[[132 128 128 130 135]
 [117 127 118 148 131]
 [130 127 103 119 129]]
:
[[132 117 130]
 [128 127 127]
 [128 118 103]
 [130 148 119]
 [135 131 129]]

[[140 120 142 133 130 132 138 138]
 [109 137 106 121 126 128 112 118]
 [116 134 112 120 126 124 121 117]
 [113 133 116 126 128 129 115 123]]
:
[[140 109 116 113]
 [120 137 134 133]
 [142 106 112 116]
 [133 121 120 126]
 [130 126 126 128]
 [132 128 124 129]
 [138 112 121 115]
 [138 118 117 123]]

[[129 128 130 129]
 [127 129 127 128]
 [120 136 126 124]
 [131 122 124 133]
 [126 127 126 127]
 [127 130 128 127]
 [125 132 129 125]
 [129 130 131 128]
 [148 106 106 152]
 [125 132 130 126]]
:
[[129 127 120 131 126 127 125 129 148 125]
 [128 129 136 122 127 130 132 130 106 132]
 [130 127 126 124 126 128 129 131 106 130]
 [129 128 124 133 127 127 125 128 152 126]]

[[127 126 124 124 115]
 [141 132 135 132 122]
 [125 133 138 134 131]
 [139 127 138 128 127]
 [118 120 130 130 117]
 [138 115 125 124 118]
 [141 134 127 117 125]
 [106 122 117 129 141]
 [140 149 141 139 114]
 [136 114 118 134 152]
 [122 131 136 139 106]
 [148 139 128 117 137]]
:
[[127 141 125 139 118 138 141 106 140 136 122 148]
 [126 132 133 127 120 115 134 122 149 114 131 139]
 [124 135 138 138 130 125 127 117 141 118 136 128]
 [124 132 134 128 130 124 117 129 139 134 139 117]
 [115 122 131 127 117 118 125 141 114 152 106 137]]

[[112 134 157]
 [128 139 124]]
:
[[112 128]
 [134 139]
 [157 124]]

[[126 127 126 127 126 128 127]
 [121 111 112 131 115 128 147]
 [140 101 144 108 148 101 138]
 [129 128 129 128 129 128 130]
 [129 129 129 128 129 129 129]
 [131 132 135 126 134 127 122]
 [131 133 136 125 135 126 121]
 [126 125 127 126 125 130 128]
 [133 135 138 124 137 126 118]
 [129 131 128 129 130 129 128]]
:
[[126 121 140 129 129 131 131 126 133 129]
 [127 111 101 128 129 132 133 125 135 131]
 [126 112 144 129 129 135 136 127 138 128]
 [127 131 108 128 128 126 125 126 124 129]
 [126 115 148 129 129 134 135 125 137 130]
 [128 128 101 128 129 127 126 130 126 129]
 [127 147 138 130 129 122 121 128 118 128]]

[[126 140 137 120 125 133 126 133 128 119 128 127]
 [124 139 129 134 125 136 128 133 123 120 121 127]
 [133 117 124 144 131 130 128 134 125 128 130 128]
 [145 138 132 134 137 123 129 132 124 126 126 129]
 [130 136 129 124 127 120 127 126 125 137 127 128]
 [112 110 126 131 125 126 128 123 124 129 129 129]
 [132 101 127 140 125 134 128 129 127 122 133 130]
 [110 137 135 130 128 134 128 133 124 124 127 128]]
:
[[126 124 133 145 130 112 132 110]
 [140 139 117 138 136 110 101 137]
 [137 129 124 132 129 126 127 135]
 [120 134 144 134 124 131 140 130]
 [125 125 131 137 127 125 125 128]
 [133 136 130 123 120 126 134 134]
 [126 128 128 129 127 128 128 128]
 [133 133 134 132 126 123 129 133]
 [128 123 125 124 125 124 127 124]
 [119 120 128 126 137 129 122 124]
 [128 121 130 126 127 129 133 127]
 [127 127 128 129 128 129 130 128]]

[[132 152 118 133 153]
 [126 134 132 136 145]
 [121 117 122 130 126]]
:
[[132 126 121]
 [152 134 117]
 [118 132 122]
 [133 136 130]
 [153 145 126]]

[[143 113 112 118]
 [126 139 134 134]
 [139 114 137 127]
 [112 152 148 140]
 [133 122 143 108]
 [114 137 142 130]
 [127 130 132 117]
 [123 107 109 119]
 [120 152 137 140]
 [126 134 129 115]
 [129 129 126 130]]
:
[[143 126 139 112 133 114 127 123 120 126 129]
 [113 139 114 152 122 137 130 107 152 134 129]
 [112 134 137 148 143 142 132 109 137 129 126]
 [118 134 127 140 108 130 117 119 140 115 130]]
---
[[145 114 133 131 149 121 143 127 132 128 130 132 113 130 131 127]
 [124 126 127 129 132 121 134 119 128 130 135 121 125 136 126 127]]
:
[[124 126 127 129 132 121 134 119 128 130 135 121 125 136 126 127]
 [145 114 133 131 149 121 143 127 132 128 130 132 113 130 131 127]]

[[130 139 139 137 131 115 126]
 [133 125 113 121 129 152 114]
 [121 120 123 141 120 122 142]
 [127 131 130 129 134 126 150]
 [117 110 121 135 115 119 129]]
:
[[133 125 113 121 129 152 114]
 [117 110 121 135 115 119 129]
 [121 120 123 141 120 122 142]
 [127 131 130 129 134 126 150]
 [130 139 139 137 131 115 126]]

[[126 129 126]
 [128 128 129]
 [128 128 123]
 [119 135 153]]
:
[[128 128 123]
 [126 129 126]
 [128 128 129]
 [119 135 153]]

[[142 140 133 137 145 131 150]
 [122 127 116 149 151 111 124]
 [118 124 108 143 137 125 120]
 [111 135 131 112 104 145 123]
 [125 133 143 155 140 113 128]
 [138 132 138 136 137 115 136]
 [120 141 150 141 122 132 133]
 [126 114 141 113 111 141 122]
 [144 118 120 138 139 122 131]
 [123 119 115 127 123 144 122]
 [125 115 130 118 113 137 118]]
:
[[118 124 108 143 137 125 120]
 [123 119 115 127 123 144 122]
 [122 127 116 149 151 111 124]
 [144 118 120 138 139 122 131]
 [125 115 130 118 113 137 118]
 [111 135 131 112 104 145 123]
 [142 140 133 137 145 131 150]
 [138 132 138 136 137 115 136]
 [126 114 141 113 111 141 122]
 [125 133 143 155 140 113 128]
 [120 141 150 141 122 132 133]]

[[127 130 134 142 132 141 123]
 [119 147 141 145 130 117 132]
 [124 135 133 138 125 131 132]
 [137 130 124 142 117 143 120]
 [140 142 125 124 107 116 122]
 [121 141 135 144 131 126 119]
 [123 121 140 147 116 137 132]
 [132 120 132 129 106 133 124]]
:
[[137 130 124 142 117 143 120]
 [140 142 125 124 107 116 122]
 [132 120 132 129 106 133 124]
 [124 135 133 138 125 131 132]
 [127 130 134 142 132 141 123]
 [121 141 135 144 131 126 119]
 [123 121 140 147 116 137 132]
 [119 147 141 145 130 117 132]]

[[142 139 138 130 114 144 142 106 138 122 143 131 125]
 [126 124 125 131 128 127 126 131 122 126 129 128 125]
 [128 128 126 130 128 131 130 127 130 128 128 130 126]]
:
[[126 124 125 131 128 127 126 131 122 126 129 128 125]
 [128 128 126 130 128 131 130 127 130 128 128 130 126]
 [142 139 138 130 114 144 142 106 138 122 143 131 125]]
